One turn sends every row of this set to another row. A few are shown first. Where does it send the rows asked after them?
magu: [-1.46  1.03  1.52  1.51 -2.02 -1.03  0.33 -1.05 -0.49  2.47 -3.09 -2.92
 -1.31 -3.26 -1.38 -0.66  0.72 -1.02 -2.07  1.48  0.56 -1.68  0.60 -3.00
 -2.15  0.93 -0.54]
peg: [-0.80  0.54 -0.43  2.50 -1.53  2.60  0.57  0.74  0.42  1.79 -4.80 -0.54
  1.76 -1.68 -0.75 -1.55  0.34  0.66 -2.98 -0.33  1.79 -0.60  1.49 -0.09
 -0.91 -1.65 -0.10]
Lorog: [-1.00  1.04  1.44  1.12 -2.45 -0.65  0.41 -1.26 -1.03  2.26 -3.52 -2.39
 -0.98 -3.01 -1.54 -0.68 -0.16 -1.02 -1.92  2.14  0.89 -2.14  1.18 -2.74
 -2.38  0.68 -0.45]
vame: [-0.53  0.06 -0.56  2.08  0.04  0.05 -0.59  0.04  1.32  2.83 -5.29 -1.77
  0.40 -3.15 -1.87 -0.21  1.90  1.41 -0.59  0.55  0.72 -2.77 -0.26 -1.34
 -1.53  0.74 -1.21]
Bora: [-0.73  0.58  1.35  1.15 -2.08 -0.90 -0.06 -1.10 -0.50  2.55 -3.19 -2.92
 -0.52 -2.94 -1.81 -1.03  0.31 -1.25 -1.86  2.29 -0.08 -1.21  0.82 -2.52
 -2.58  0.97 -0.23]
pota: [-0.87  1.30  0.81  3.94  1.78  0.22  0.25  0.65  0.60  0.47 -3.69 -1.96
  0.02 -1.35 -2.38  0.31 -0.44  0.63 -1.82  0.45  1.61 -1.03  1.02 -1.31
  0.78 -0.65  1.14]
Zanep: [-1.13  1.90 -0.12  3.47 -0.86 -0.51 -0.54 -1.48  0.76  0.81 -3.69 -1.86
 -0.29 -1.48  0.75 -3.57  2.29 -1.69 -2.40  0.89  0.54 -2.29 -0.82  0.24
 -1.27  0.55 -0.06]
narad: [-2.95 -0.08 -0.37  2.50  0.48 -0.49 -0.04 -2.02  0.28  1.67 -3.76  1.61
  0.40 -0.52  0.00 -2.50 -0.33 -1.46 -2.60  1.14  0.21 -1.98  1.24 -1.29
 -1.49 -1.11 -0.20]
Mepap: [-1.55  1.79  0.33  3.21 -1.69 -0.34 -0.37 -0.72 -0.12  0.89 -3.92 -1.77
  0.24 -1.68  0.76 -3.78  2.20 -1.37 -2.56  1.04  0.70 -1.64 -0.72  0.85
 -1.38  0.55 -0.44]
zovev: [-0.32  1.01  1.18  3.79  1.37  0.62 -0.02  0.99  0.71  0.65 -3.58 -2.15
  0.25 -1.41 -2.37  0.34 -0.57  0.06 -1.39  1.39  0.99 -0.50  1.15 -0.72
  0.35 -0.41  1.66]
lili: [-0.57  0.17 -0.33  2.50 -1.37  2.70  0.04  0.51  0.34  1.05 -4.37 -0.85
  1.22 -1.94 -0.28 -1.44  0.34 -0.01 -3.41 -0.44  2.46 -0.80  1.89 -0.46
 -1.01 -1.62  0.25]
vas: [-2.13 -0.02 -0.54  2.53  0.62 -0.09 -0.44 -1.67  0.61  1.94 -3.83  1.43
  1.10 -0.39 -0.37 -2.44 -0.50 -1.87 -2.40  2.12 -0.66 -1.66  1.04 -1.04
 -1.21 -0.76  0.21]
Ribi: [-2.72  0.03 -0.80  2.46  1.28 -0.08 -0.05 -2.12 -0.27  2.21 -4.33  1.43
  0.33 -0.53 -0.40 -2.09 -0.47 -1.33 -2.14  1.35 -0.17 -1.96  0.73 -1.21
 -1.36 -0.61  0.51]
vum: [-0.94  1.54  0.89  3.45  1.45  0.56  0.11  0.72  0.50  0.00 -3.46 -2.34
 -0.88 -1.46 -2.12  0.01 -0.95  0.39 -1.76  1.22  1.20 -0.80  0.45 -0.97
  0.70 -0.57  1.36]
Suz: [-1.05  0.93 -0.37  2.36 -0.34  0.06 -0.47  0.39  0.99  2.70 -5.38 -2.09
  0.62 -3.07 -1.73  0.03  2.45  1.32 -0.49  0.78  0.11 -2.54 -0.45 -0.44
 -1.07  0.68 -1.06]

Zanep goes to lili
Bora goes to vas
magu goes to narad
Where do these go?
vum goes to Lorog
Suz goes to Mepap

One turn sends every row of this set to another row. A few are shown first. Where does it send the rows asked after them?
veko: [ 0.56 -1.08 -0.36  0.54  0.43  0.75 -1.67 -0.77 -1.23  1.39 -0.36  1.34]
Gadiv: [ 1.18 -3.57 -0.44  0.71  0.59 -1.21 -0.54  0.16  0.44  0.35 -1.21  1.57]
Zador: [ 0.49 -0.91  1.64  0.69 -0.11 -2.68 -0.46  1.87  0.88  1.77  0.42  1.18]
fute: [-2.41 -0.97  1.02 -0.50 -0.99 -0.72 -0.66  2.08  0.85  0.16 -0.28  1.44]
zufem: [-2.12 -1.16 -0.23 -0.04 -0.97  0.05 -0.75  2.59  0.96  1.05 -0.50  1.64]
Vak: [-0.83  0.28 -0.53  0.74  0.80 -0.98 -1.09  0.52 -1.49 -0.94 -1.11 -0.25]
gug: [-1.01 -3.16 -0.38 -0.30  1.03 -2.15  1.18 -0.38  0.37  1.02 -1.04  0.95]
guti: [ 1.24 -1.61 -0.38  1.18  0.38 -0.47 -1.84  0.70 -0.71 -0.96 -1.29  0.66]
Mazan: [-0.42 -0.16  1.57  2.21  0.53 -1.65 -0.35  1.37  0.00  2.26 -0.83  2.13]
momam: [-2.00 -0.66  0.65  1.81  0.25  0.18 -0.52  1.67  0.68  1.48 -0.79  2.40]
nas: [-0.59 -1.07  0.15 -1.03 -1.49 -1.84 -0.73  2.85  0.40  1.52 -0.49  0.95]
Kilig: [ 1.25 -1.48 -0.44  1.37  0.53 -0.42 -1.93  0.73 -0.66 -0.85 -1.20  0.76]
fuvo: [ 1.08 -3.50 -0.42  0.66  0.63 -1.08 -0.45  0.09  0.55  0.33 -1.32  1.65]
Fam: [-1.79 -0.09  1.48  1.21  0.28 -0.17 -0.75  1.81  1.30  0.13 -0.69  2.26]
gol: [ 0.80 -1.94  0.35 -0.25  0.27 -0.37 -0.79 -1.08 -1.00  1.85 -1.37  1.88]
Nin: [-0.91 -1.42  1.22 -0.87 -1.23 -2.27 -0.59  2.15  0.70  1.20  0.43  0.70]
Lokat: [-0.07 -0.04  1.66  1.99  0.91 -1.43 -0.63  1.53  1.10  1.07 -0.27  2.13]
Kib: [ 0.43 -0.40  1.29  0.53 -0.58 -2.86 -0.47  2.22 -0.21  2.24 -0.76  1.19]
vutum: [-0.51  0.21 -1.34 -1.82  0.93 -0.57  0.33 -0.12 -0.35  1.36 -0.99  0.93]
sila: [-0.79  0.22 -0.39  0.68  0.51 -0.93 -1.06  0.48 -1.62 -0.99 -1.06 -0.39]
pali: [-0.94 -2.88 -0.54 -0.17  1.10 -2.04  1.27 -0.48  0.49  1.06 -0.98  0.82]
zin: [-2.31 -0.63 -0.45 -0.34  1.07 -2.10  0.89 -0.15 -0.79  0.30 -0.95 -0.11]
lolo: [ 0.29 -1.36 -0.19 -1.78  0.61 -1.26  0.41 -0.74 -0.53  1.94 -1.76  1.82]
Ran: [-0.28  0.37 -1.44 -0.40  0.80  0.62 -1.04 -0.16 -0.83  1.09 -0.04  0.59]
tiv: [-2.09 -0.62 -0.47 -0.20  0.97 -1.96  0.88 -0.25 -0.77  0.38 -0.81 -0.33]

pali goes to sila
Kilig goes to gug
Where do these go?
Nin goes to Fam
Ran goes to gol
zufem goes to Mazan

